Rotation paths and how fast each direction turns (degrees per step)
Each turn is a multiple of 5 degrees from 10 to 175, or 0.
Each row of a path follows its step; steps can be skipped.

step 0: -0.604; 1.032; 0.871; 2.564; -3.417; -2.255; -1.617; -2.614; -0.552; 1.078; 1.449; -0.257; 3.100; 0.917; 1.763; 2.938; -0.480; 1.166; -1.829; -0.983; -0.131; -1.673; 0.385; -1.497; 1.365
step 1: -0.711; -1.851; 1.122; -2.381; -1.277; -1.375; -1.567; -0.756; -0.975; -0.839; -0.787; -0.749; 0.305; -2.856; -1.475; 0.069; -0.837; 2.233; -3.908; 0.125; 0.817; -1.453; -2.782; -1.503; -3.196
step 2: -1.199; 2.311; -3.160; -0.068; -0.365; -1.158; 0.892; -4.473; -0.254; 1.487; 1.255; 1.533; 0.314; -0.124; 1.089; 1.318; -3.256; 0.212; -2.097; -2.041; -0.612; -1.371; 0.067; 0.038; -0.237
step 3: 0.178; 0.308; 4.389; -0.483; -1.079; -2.585; -1.172; -0.398; 0.573; 2.004; 1.525; 1.440; 0.822; -0.798; -1.504; 2.384; -1.524; 2.520; -1.939; 1.571; -0.229; -0.911; -2.990; -0.425; 0.333
step 4: -1.636; 1.781; -1.101; -4.533; -1.614; -1.105; 0.654; -2.536; -0.679; -0.962; -0.727; 0.413; -1.923; -0.266; -1.970; -0.311; -0.651; -1.013; -4.095; -0.317; -0.757; -2.099; -0.170; 1.201; -0.014
step 5: -0.731; 1.054; 1.611; 0.194; 1.507; -0.643; 1.947; -1.182; -2.654; 3.716; 1.107; 1.153; 1.735; -1.196; 0.315; 2.982; -2.731; 0.266; -0.884; 1.445; -2.162; -1.257; -0.360; 2.670; 0.667
step 6: -0.838; 0.674; 2.457; -3.009; -1.211; -1.598; 0.888; 0.681; 0.177; -2.997; 0.298; 1.034; 0.461; -0.719; -1.041; 3.820; 2.143; -0.396; -3.315; -0.496; -1.537; -0.435; -1.009; -0.430; 2.114
step 7: -2.180; -1.118; -0.198; -0.469; -1.302; 1.241; 1.831; -2.357; -2.610; 0.226; -1.347; -0.970; 2.663; -0.625; 0.430; 0.367; -1.583; -1.662; -3.688; 2.263; 0.835; -1.876; 1.526; 2.999; 0.173
step 8: 0.813; -0.063; -0.730; 0.523; 2.446; -0.899; 1.129; 1.147; -0.462; -0.932; 1.064; 1.237; 1.957; -1.355; 1.475; 5.466; 0.351; 0.167; -3.012; -0.751; -1.278; 0.371; -2.424; 1.608; -1.133
step 9: 0.150; 0.203; 0.949; -0.087; -3.724; 0.930; 1.091; -1.596; 2.271; -2.085; -0.953; 2.113; 3.861; 0.614; 0.479; 0.095; -0.068; -0.451; -3.802; 0.236; 1.772; -1.260; -0.585; 0.325; 2.011
0.233; 0.225; -0.339; -0.018; -1.371; 1.119; 0.555; -0.747; 1.188; 0.104; -0.299; -0.760; -1.067; -0.545; 0.567; -0.039; -0.142; -0.487; -0.538; -1.639; -0.358; -0.068; 0.479; 0.332; 1.150 | 155
0.211; -0.952; 1.693; -0.033; 0.082; 0.946; -0.135; 1.038; 0.188; 1.108; 0.182; -0.589; -0.209; -1.233; 0.720; -0.092; -1.178; 1.023; -0.323; 0.538; 0.212; 0.494; 0.169; 0.467; -0.421 | 160
-0.090; -0.009; -1.111; 0.249; 0.676; 0.308; -0.925; 0.652; -0.808; 0.791; -0.698; -1.010; -0.846; -0.356; -0.487; -0.708; 0.764; -0.235; -1.380; 0.153; 0.524; -1.462; -0.046; 0.723; -0.295 | 120
0.934; 0.389; -0.584; 0.301; 0.074; -0.346; -0.571; -0.728; 1.891; 0.437; 0.470; 0.964; -0.458; 0.252; -0.330; -0.849; -0.928; 0.350; -0.511; 0.160; 1.103; 0.097; -1.224; 0.180; -0.781 | 45

step 0: 0.599; -0.953; -2.640; -1.361; -0.468; -1.841; 4.028; 0.967; -1.170; -2.325; 2.099; 1.248; 2.885; -0.049; 0.889; 1.146; -0.426; -1.214; -2.076; 0.926; -0.292; 1.470; -1.007; 0.533; -0.317
step 1: 0.838; -0.414; -0.079; -1.967; 0.632; -3.751; 1.895; 2.163; 0.291; -0.451; -0.045; -0.143; 2.549; -0.112; 0.555; -1.579; 2.451; -0.679; -0.281; -0.153; 4.039; -0.806; -0.643; -1.027; -1.309
step 2: -2.020; 1.994; 0.265; -1.224; -0.261; -2.034; 1.277; 3.067; -0.778; -0.911; 2.340; -1.895; 1.991; -1.921; -0.221; -0.956; 2.500; -1.795; -1.482; -0.592; -0.839; 0.545; -0.236; 1.817; 1.753
step 3: 1.111; 0.400; -0.372; -0.639; -1.299; -1.182; 2.347; 0.342; 0.560; 2.311; 0.481; -0.972; 0.764; 0.656; 4.088; 0.191; 3.158; -1.410; -2.605; 0.101; 0.802; -1.811; 0.341; 1.589; 1.826
step 4: 0.423; 1.854; -1.425; -0.093; -3.912; -0.840; 0.544; 2.726; 0.954; 0.504; 1.738; 0.149; -0.050; 2.079; -0.345; -0.852; 2.036; -1.772; -0.277; 0.715; 1.456; 1.248; 2.306; 2.826; -1.261
step 5: -2.976; 0.421; -0.621; -0.638; -0.404; -1.357; 0.325; -0.191; 2.770; 0.880; 2.392; -0.662; 0.048; 3.701; -0.035; -0.077; 0.057; -0.582; -3.120; -0.432; 3.082; -0.222; 0.571; 0.956; 2.278
step 6: 0.236; -0.341; 0.479; -1.300; -2.084; -0.780; 0.449; -0.271; -0.172; -2.886; 3.204; 0.363; -0.369; 1.838; 1.560; 0.399; 0.095; 0.197; -4.900; 0.657; 0.005; 1.811; 0.339; 1.401; -1.744
step 7: -0.600; -1.620; 0.540; -0.394; 0.963; -2.011; 2.279; 1.242; 1.226; -0.312; 0.786; 1.853; 3.083; 4.050; 1.268; 0.009; 0.689; -1.065; -0.611; 0.536; 1.546; 2.226; -1.712; 0.809; -1.704
step 8: -2.018; 0.767; 0.424; -3.510; 1.268; -1.579; 0.251; 2.669; 0.093; -2.379; 1.444; 0.624; 2.597; -0.288; 0.565; -0.654; 1.697; 2.382; -1.336; -1.147; 1.189; -0.177; 0.052; 2.085; -1.399
step 9: 0.471; 2.474; 2.233; -1.470; 0.542; -1.386; 0.742; 0.710; 0.496; 0.524; 1.635; 0.014; 2.932; 0.616; 2.695; 1.130; 2.691; -1.694; -1.640; -3.076; -1.108; 0.543; -1.737; -0.195; 0.610
0.782; 0.174; 0.557; -0.589; -0.523; 1.125; 0.993; -0.966; -0.456; 0.299; -0.047; 0.271; 0.250; -0.044; 0.815; 0.902; -0.109; -0.926; -0.046; 1.931; -0.319; -0.276; -0.875; 0.592; -0.726 | 110
-0.450; -0.568; -0.579; -0.364; -0.914; 0.314; 0.479; -0.600; 1.031; -0.047; -0.627; -0.441; -0.977; 0.808; -0.469; -1.037; -0.508; 0.452; -0.547; -0.777; -0.530; 0.274; -1.719; 0.745; -0.888 | 45
0.096; 0.351; -1.002; 0.064; -0.695; 0.768; -0.188; 0.642; -0.856; -1.717; 1.130; -0.211; 0.144; -0.204; -1.090; 0.467; 0.246; -0.193; 0.582; -0.113; -1.449; 0.638; 0.231; 0.958; -0.187 | 170
-0.570; -0.321; 0.628; 0.792; 0.743; 0.467; -0.724; 0.447; 0.301; 0.968; 0.440; -0.305; 0.801; 0.017; -0.632; -1.422; -0.391; -1.829; 0.337; 0.485; -0.029; 1.143; -0.114; 0.456; -0.631 | 135
0.352; -1.066; -0.333; -0.139; 1.206; 1.733; 1.298; 0.106; -0.502; 0.507; 0.465; -1.227; 0.546; 1.017; -0.384; 0.221; -0.047; 0.383; -0.015; -0.738; 0.589; -0.432; 0.301; 0.162; 0.666 | 155
-0.440; -0.256; -0.275; -1.058; 0.071; -0.832; 0.857; 1.328; 0.787; 0.079; 1.289; 0.333; -0.290; 0.130; 0.640; 0.794; 0.789; -1.270; -0.997; -0.661; 0.625; -0.015; 0.060; 0.603; -0.693 | 0
1.164; 0.278; -0.422; -0.868; 0.233; -0.359; 0.171; 0.040; -0.071; 0.565; 0.706; 0.494; 1.558; -1.529; -0.379; -0.258; -0.899; 0.254; 0.305; -1.076; -0.095; -0.208; -1.408; -0.516; -0.214 | 40
